Each path below is one point turned by a fixed rotation once a step. After each direction that follows a path, write how fast that rotation turns it, in degrees per step (0 if it stays still).
Each turn is a multiple of 5 degrees from 10 to 175, or 0.
Each row of a path follows its step; steps can be skipped.
path 1
step 0: [-27  -3  -2   3  -8 -17   2   4  16 -13  20  -3  20   3 -12  19  -7 -27
  15  34  30   1  32  -4  15  -2 -19 -16 -33   5  14  -1   7  15  12  -7
 -12   4]
step 2: [ 22  20   3 -11  19   6   7  -2   5 -14  21 -30  -8 -16 -14  43 -29  -3
  26 -11  -7 -12  16   1  15   1 -21  14   2  -3   1  -9 -10 -10 -32   4
  -5  -3]
step 4: [ -6  -7   8   2 -11   4  18  20  12 -10   9  18   8  16 -26   2  16  10
  19  17   2  -8 -11 -10  14 -20 -14  22 -31 -11  14 -12  -2  20 -23  26
 -36  12]
step 5: [ -1  21  -6   9  -6  29 -25 -15   2 -23  -6 -34   4  17 -14  -2  -7 -11
   1   8 -14  -1  -8  -9  23 -14 -47   8 -15  19 -10  23  16  -6   7   3
  -6  -6]
step 6: [  7  23 -14 -17  24 -23  -8   9  11 -21  -5 -17  -7  38 -21   2 -19  -1
 -19   2 -15 -10  19   5  -2   9 -11   6   3 -13   2 -34 -27   1   2  16
 -16 -19]
step 7: [ 25 -17  25   8  -6   0   9   8  39 -10  -4  -6 -33   0 -22  17   3   1
  -4  27  20  -2  -4   9   6  11 -21  17  13  23  25  -9   6 -18  11   8
 -12  16]
step 8: [ 10  15  12 -11  -5   1   4  -5  15   1   7   5 -11   6   4 -30   5  22
 -17  11 -34   8  -9 -26  -3 -22 -25  24  -7   5 -19  -5  -9 -18 -29   1
 -23  27]
step 11: [ 23   1  15 -13   4   8  -5  18  33 -13  -6  -1  -3  -6   2  22  19  30
 -25   5  15  15  32   6  13   0 -25   3   4  15 -13   5 -19  21 -30   2
  -3 -12]
step 12: [ -8   4   7  -2 -13  -9  -1  -6  -7 -19   5 -11 -34 -12  19 -15 -17 -15
 -30  27   8   4   6  11 -35 -24 -26 -11   8  13 -21   3  -9 -27  -3  -7
  -6   8]
step 13: [-10 -24  21   8  13 -21  -4  34   8  15   6  27  -3 -19   1   0 -11 -19
   3  18 -17   6  35 -13   6   5  -8   5 -20 -18 -13 -16 -22  -5   0   1
 -27  11]
Directions:
[-1 -6  6 -7 -1 -8 -2 -8 10  1  3  4  6  8 -5  7  2 10 -3  1  5 -4  3  0
 -6  5  9 -2 -2  9 -1  6  7  3  1  3 -3  7]	100
[  2   3   3 -11  -1   3  -3  -1  -6  -1  -9 -17  -5  -2   0   1  -3   4
   3  -6  -7   0   3   5  -5  -9   3  -9  -4  -2  -6   6   5  -1  -5   1
  -6   5]	110
[ -9   6   5  -7   3  -1  -4   5 -10   0   0   6  -6   6  -2  -1  -9   6
  -9   3  -4   1  -4  -7   0   0   9   8  -4  -4   7   4  -9   4  -7  -3
   4   1]	160
[  0   4   2  11   1   0   4  -5  -6  -3  -8   0   5   8  11   3  10   3
   9   0   4   2  -6  -2  -1  -3   4   6 -11   0  -4   5  -2   6  -3  10
   1  -3]	65
[ -7   0   9  -1   5  -4  13   2   8  -5  -4   2   3 -14  -1 -11   0  -1
   3   7   1  -8  -8  -2  -4  -7   2   3   0  -1  -5   1   1  -1  -1  -3
   0   6]	80
path 2
step 0: [  1  -7  11  14 -22   6   8 -43  25  -2  13  -8  10 -25  17  -5  -6  21
  26 -14   0 -10   6   8  -3  16  -7  -3  11  -7   4  34  -6  19  19  -6
 -14  -1]
step 1: [ 18   8  17  12   1  13   6 -16 -17  -4  20  -5 -29   3  -2  -8  29  19
  -6  19   5  -5 -13 -12  -2  -4  12  36 -34   5  19  -7   7  10 -14 -19
   1 -14]
step 2: [ 12 -33 -25  15  -1 -16   8  13  -2  -1  24   6   5 -12   6   8  26  13
   7 -16  13 -30 -14   4  22  20 -11 -18 -10  -8 -24  -5   0  20  21   0
  -2   3]
step 3: [-19  -9  23  21  -7  19  16  -2  22 -20  -6  -8  16  -7   6  -9   2   8
  -5  -2 -11  -5  -8  -2  15 -14 -11  10 -28  14   9  49 -13  13  -4 -20
  -7 -17]
step 5: [ -8  -7 -25  27  -5  13  37 -14   5 -12  27   2 -19  -6  15  11  -5  33
 -12  -4  15 -16   4   9  18   3  12  -6   4   4  13   9   4  40  -3   5
  -2  -2]
step 6: [ 19   0  11   4   2 -23  -7  -2   9  -1  20  -8  19   3  -7  -3  24  -3
  21   3   8 -23  -4  13  12  15  -9  21 -46  17  -4  24 -12   7 -21 -28
  -1  -1]
step 8: [-12 -10  16  19  -8 -10  27 -30  18   9   1  -7  31 -27  18   5  -9  29
  -6  -4  17  -6   9  -6  -1   7  24  -8 -19  15  -3   7   3  12   8 -22
 -17   6]
step 9: [ -1   2   7  -1 -19  11  10 -16 -11  -6  45   4 -16   9  -3  -1   8   5
  10   3  -9  14   6  -5  -1  20  -9  31 -40 -13  -1   7  -4  25 -14  -4
  29 -12]
step 11: [ -5  -4   5  31  -7   7   3  16  26 -14  18 -25  28  20 -11 -15 -14  24
  -8 -12   6  -2 -17  -4  -6  -2   1  -4 -43   3 -15  13  -9  12  -8 -15
  -1   5]
step 12: [-21 -33  16 -14 -24   6  20  -7 -12  21  16  24  15 -18  23   1  -9 -11
  10   8   1 -14  -4  -6   8   2   8  44 -11  -9 -13  -2  -3  11  -3  -6
   8 -11]
Directions:
[ -9   8  -3   0   3   5   1   7  10   5   4  -6   2  -4   6   3   5   5
   0  -5  -7  -1   6   1  12   5   4  -9   7  -4   1  -3   3   3   0   0
 -12   4]	135
[  0  -5  -6   5  11  -1  -1  14   1   0  -1  -4   6  -4  -7  -9   9  -5
  -3  -2   9  -4 -10   2   0  -3  -6   4   0  -5  -4   4   0  -2  -9   2
  -6   3]	85
[  4  -2  -1  -6   4   5   7   2  -7   3   2  -9  -5  -3   3   5   2  -6
  -4  -9  -1 -10  -6 -10  -5   5   6  -8   5   5  -5  -2   6  -5  -2  -2
   8  -7]	130
[ -3   9   4 -10  -7   5  -2  -2  -1  -7   1   1   0 -12  -3  -3   4 -13
   9  -2  -2  -3   4   7   4   1  -4   2   0   0  -4  14   0  -1  -2   3
   2  -7]	115
[ 12   5   5   2  12   4  -4  -7  12   0   1   0   3  -6  -7   1  -1   1
  -8   2  -1   3   5  -1   7 -10   7   0  -6   6  -6  -1   2  -3  -4  -2
   3  -4]	145
path 3
step 0: [-56 -22   0   8   8  21 -14  -9 -13 -29   7  29 -10 -16  27   1   6 -17
  -9  19 -15   2   4 -19   7 -16  12  18 -26  -6  10   7   1 -12   4  12
  -1 -12]
step 2: [ -9 -12 -22 -22 -29   3   1  -3 -11 -26  38 -17   3   9 -12   9  23  -3
  18 -21 -10  -6  13 -11  -2  19  -6  -5   6  13  21   4   5 -28 -14  33
   8 -34]
step 4: [-13  -1  24   1  10  15  19  -6 -27 -26 -17 -14  33   6  -8  10 -37   1
  -4 -29  15   1   9 -17  19  13  33   4  -7   8  17 -24   4 -13  -3 -14
   6 -19]
step 5: [  1 -12   2  14  -3  19   8   8 -33   3  32  20   5   4  10 -22 -15  -1
  -6  -4   6  26  15  -7 -15  17   2  -5  -4   8  59   0   0   3  11  15
  35  -9]
step 6: [-16   6  12  14 -21  14 -16  17 -20 -10  10  28   5  -8  24 -10 -30 -23
  22  24   2  -2   0   1  -5   0   4 -24  -2 -19  12   9  14 -31 -49  -2
  -5  -3]
step 8: [-20  -7  19 -13  -9  24 -27  -6 -19  -7  13  -5 -14 -16  16  -1   4   2
  -7 -23 -30 -27  -1 -18 -23  26 -18  20   2 -12  19  11 -32  -9   3  -4
  21 -25]
step 9: [-28  24  31 -11 -21  -3  18  -6 -27   0 -21  18 -21 -12  24  14  15 -19
 -24  -4 -20 -13   1 -18 -13   3  28  -6  -5  17  26   1  12   0 -22   6
 -12   0]
step 10: [-10  -2 -14  27 -11  16  24 -20 -19 -32  -2   4  19   9   0  -7  15 -10
  -9 -23 -13  12  14 -20  20  -2  20  22 -18  -9  14  34   1  -3 -11  15
 -19 -31]
step 12: [-34  -2   1 -38   1   3  -8   0   0 -25  10 -11  15  14  34  31  -7 -10
   7  -1   9  11  -2   6 -12 -13  19  -2 -18   2  13 -23  13 -34 -24  22
   1 -21]
step 13: [-33 -38  11   5  16 -34   7  -6 -15 -39  20   6  20  11  15  -6 -13  27
  -7 -14 -22   2  -9 -17  14  -4   8  -5   9   4  36   5   3  -4   6  -4
  15  -5]
Directions:
[ 9  4  0 -1 -2  3 -5  8  5  3  2 -1 -6 -5  7  5  4 -1 -6  0  4 -2  1  5
 -5 11 -6 -4  1  2  9 -8 -4 -4  1 15  2 -5]	115
[ -6   6   1   0   2   0   3   4   3   4 -14  -5  -1  -3   2  -6  -2  -6
   5  -8   3  -1  -1   2  -9   1   2  -4   1   1   2  -7   4 -12  -2  -5
 -13   9]	135
[ -2  -3  -4   1  -3  -9 -13  -7  -2  -7  -5  -1   3   2   4  -4  -5  -5
   5  14  -4  -8   3  -2  -6   3  -6   7   8   4   2  -3   3   0   6   3
   0   4]	55
[  9  -1   3  -1   5   2   1   5 -10   7   1   8  12  -8  -2  -3  -9   6
   7   4   2  -1   5   3  -2   4   0  -8  10   0  -1  -3   4  -4   2  -7
   7  -4]	35
[  0   5   1  -1  -3  -2   3  -7  -4   0  -3  -2  -5  -3  -9   4  -3   7
 -11 -11  -5 -12   6   4   0   7   4   6   8  -6   2  -3   9   7  -3   0
   1   3]	65
path 4
step 0: [-14 -15  -3  30  16  16  -1  11 -19   4 -10 -28  -1  25 -13  -4   2 -21
  25  27  20 -15   4  -1   8  -1 -12 -22   3  -3  26   0  14 -10  -8   1
   3   2]
step 2: [  8 -15   0  -1 -30 -14  21 -10 -14 -10   8   3  -2 -14 -17  -5  11 -30
   2  -5 -32  14  -1   5  22 -14  -2  23  -6  21 -12 -16  21 -10  -6  10
  -5 -14]
step 3: [  7  13  -8   1  -3  15  -7  12   3  -2  11 -23   2  27 -22 -21  12 -13
  11 -25 -12 -29   0  20   9 -11   5 -15 -26 -16   0   6   6 -24 -14   0
 -11 -22]
step 4: [ 31  -4 -34   9   5  -1 -18 -17 -14  -8   5  -1  -5  10   1   7  -3  27
  -6   4   1  -8  42   6  -9  10  22 -11   0  12   2   1 -22 -21  -5   8
  18 -12]
step 6: [-31  13   5  17 -12   4  -3  -5 -11  22  -2   7   7  13  -9 -13   3 -20
  -4   7 -29 -32   6  -4  19   2  19   5 -12 -26  14  12 -12   1  10  11
 -14  23]
step 7: [  9 -13 -12  12  -5 -12   0  -5   1 -11 -12  11  -6   3   3  18 -14 -23
  -6  23 -27   1  18  17 -13 -18   9  32 -29   5   9   6   8 -18   2  10
  32  -8]
step 9: [  6   9  -7  -7  -9   0  -3   5 -44  28  13   8  -2  26  11  -8  14  13
 -14  -5 -11  -3  26  13  12 -18  11 -21   3  -1   0 -14 -25   1  13  -6
 -20  -3]
step 10: [ 28  -1 -21  11 -29 -11  19  -9   3  26   0 -11   7  16 -16 -30   4 -14
 -15  10   1  11   9 -10 -18   7   6  11  -6  27   6 -11   9   4   7   2
  23   5]
step 12: [ 14  10   7   3  11   6  -2  12 -46 -19 -15  19 -14   8  -2  25  -2  -7
 -13  30  -7 -19  23  11  23   8   2  10 -11  -5  15   1  -8  -2   5  -1
  13 -10]
step 13: [ -4  10  -8   8   3 -29  20 -14 -20  -5 -28   5   3   2 -25  -7   8 -15
 -12 -32 -13  -5   5  11  -7   1 -29   9  -1  21  -7   4   8  14  15  12
  15 -19]
Directions:
[ -2   0 -13   1   6   9   5   2  10  -4  -8  -4   2   1  -6   7  -5   2
   1   1  -2  -1  -2   3  -5  -5   6  -2   5  -2   6 -12  -1  -8  -4  -8
   7   5]	100
[  4  -6  -3  -7   0   0  -3   8  -1  -3  -8   2   3  14   2   3   0   2
  -8  -3  -3   3   6  -4  -6   6   2   0 -10  -5   6   1 -10   9   1   9
   5   1]	125
[ -2   0  -2  -3  -2   5 -10  -8   1   7   3   5  -2   9  -3 -10  -4   4
  -9  -1  13   6  -1  -9   4   3   1  -4  -1   7   2   0  -2 -10  -6  -5
   2   1]	65
[ -6   4  -3  -1  -6  -5  -2   2  -8   7  -6   4  -2  -4   3  -2  -2  -6
   1 -11  -7   2   1  -5   3   6   6  -4   0  -4 -10 -13   6   7  -2  -8
   5   5]	95
[  0  -3   0  -3  -4  -2  13  -3   6   4  -7   8   8  -1  -2 -12   8   1
  -7  -2  -8   6  -1  -3   5  -5   3   0  10   0   7   0  -1   2   4   2
  -8   4]	90
[ -6  -4   6  -7  -9  -6   1  -6   1  -5 -11  -4  -2  -2   6   9   9  -5
  -6  -6   9 -10  -3   4   3  -3   4   0  -6   5   6  -1   0  -6   2  -3
   0   1]	65
path 5
step 1: [ -7 -29  -7  16  13  -8 -15   3 -17  -7  -6  -7  -6  35  -4  -7 -18   2
  20 -16 -31   6 -27 -17  -4   6  19 -16  24   6 -41  -8  -1 -25  29  15
  -7   9]
step 2: [  9   2  13 -14  -1 -11  -5 -36 -13  15   2  34 -23  17   8  51  -5  -9
  -6  -3 -16  -2 -16  -2   7   8   7  28  -9 -29 -17   1  17   6 -35  -6
  -4  -7]
step 4: [ 11  -5  -2   7 -33   4 -25  -1   3  26  24  -1 -13  15  42  13   3  -3
   9   4 -18   3 -28  -1   0 -23  13 -22  -4   8  14  -4   0 -37 -30  29
   2 -15]
step 5: [-14   3  -2  -3  16  -8  16  -3   9 -21 -18  -8  -3  29  18 -23  10   7
   5  19   8  23 -17 -12  -5 -21  19  37 -31 -36  -6  12  -3  23 -22  13
  24 -13]
step 6: [  6   0   0  10   9   2  11   4  -6   6   2  -3  18 -16   6 -18 -29  22
 -17  16 -34   9   8   1  -7  -9   9 -31 -29 -11  13 -21  21 -10 -19  19
 -51 -19]
step 7: [ 35  17  -9   1 -13   5  -4  19 -11   1 -23 -11  23  18  -1   4  20   5
  16   7   6   2   5  26  17   0  14  -2  11 -48   4   3  23 -21   8  19
  32 -33]
step 8: [  9  -8  15   6   4 -24 -18  56 -12  12   9  26   1  -4   3 -12 -25 -12
 -22  16 -12  28  15   3 -10 -20  -5  26  -3 -12  -5 -12 -11  34   9   3
 -10 -19]
step 10: [ -6 -15 -12  13  24 -23 -34  24  -8  -1 -19  11  18  54   8 -17 -12  -2
   5  -8  -1   0  -1   0  -3   2 -21  -7  27 -18   3 -19 -23 -23  15   2
  -5  19]
step 12: [  0   5  19  -7  40  22 -37   6  15  16 -17 -10  31   7 -21   8   9  16
  -4  -2   1   0   2  -7 -26  43 -13  -7 -21   9  -1 -22 -12  -2  -7  12
  21   8]
step 13: [  3 -27  10 -14   2  32 -17  28  -6  -6  14  14 -29  15  16  23  -4  -2
  20 -26 -22  -3 -14 -12   3 -25   8  -2   0  18  24  -2 -16 -40  10  11
   7 -17]
Directions:
[  5  -1   2  -6  -3  -2   5  -3  -2  -3  -5 -12  14   6   1  -4  -1  -3
  -3  -9   4  -5   4  -2  -4   7   2   7   1   0  -7  10 -11   3   0   5
   3  -5]	160
[ -2   2  -3   1  -7  -1  -4  -6   5  -6   1   1   5  -4   5  -4   1 -16
   3  12  -6   6   3  -5  -2   1  10  -4   3  -9   3   3   4   4  -2   8
  -3   0]	25
[ -1  -8  -4  -1   3  -7 -14  -2  -3  10   4  -1   5  -2   3   5  -4   1
 -10  -1   7  -8  -1  -2   9   0  -2   1  -4  -2  10   3   2   6  -5   7
  -8   4]	175
[  0   0   5   0   8  -5  -4  -3  -1   2  -1  -5  -2   7  -6  -4 -10  -5
 -12   5  -1   9  -2   7  -4  -4   7  -6   8  12   3  -4  -8   1   2   0
  -4  -4]	160
[  3   5   3   1  -1 -11  -7  -7   1  -1   6  -4   4   1  -8   4  10   2
   0   1  -3   3   2  14  -1   3   1   0  -4  -3  -1   1   0  -8 -12  -1
  10   8]	145
[  7  14   1   5  -4   6  -1 -10  -7  -3  -7  -7  -7   5   4   6   0  -2
   2   7   5  -6   1   3   4   4  -3   9   0   6   5  -9   2   3  -1   5
   0  -3]	155
[  5   3  -8   3   3   4  -6   5   5   2 -11  -5   6  -3   2   5  -8  -3
  12  -8   3   5  -6   4   2  -4  -1  -7   8   6  -4   4   6  -6  -7   3
   0   3]	125
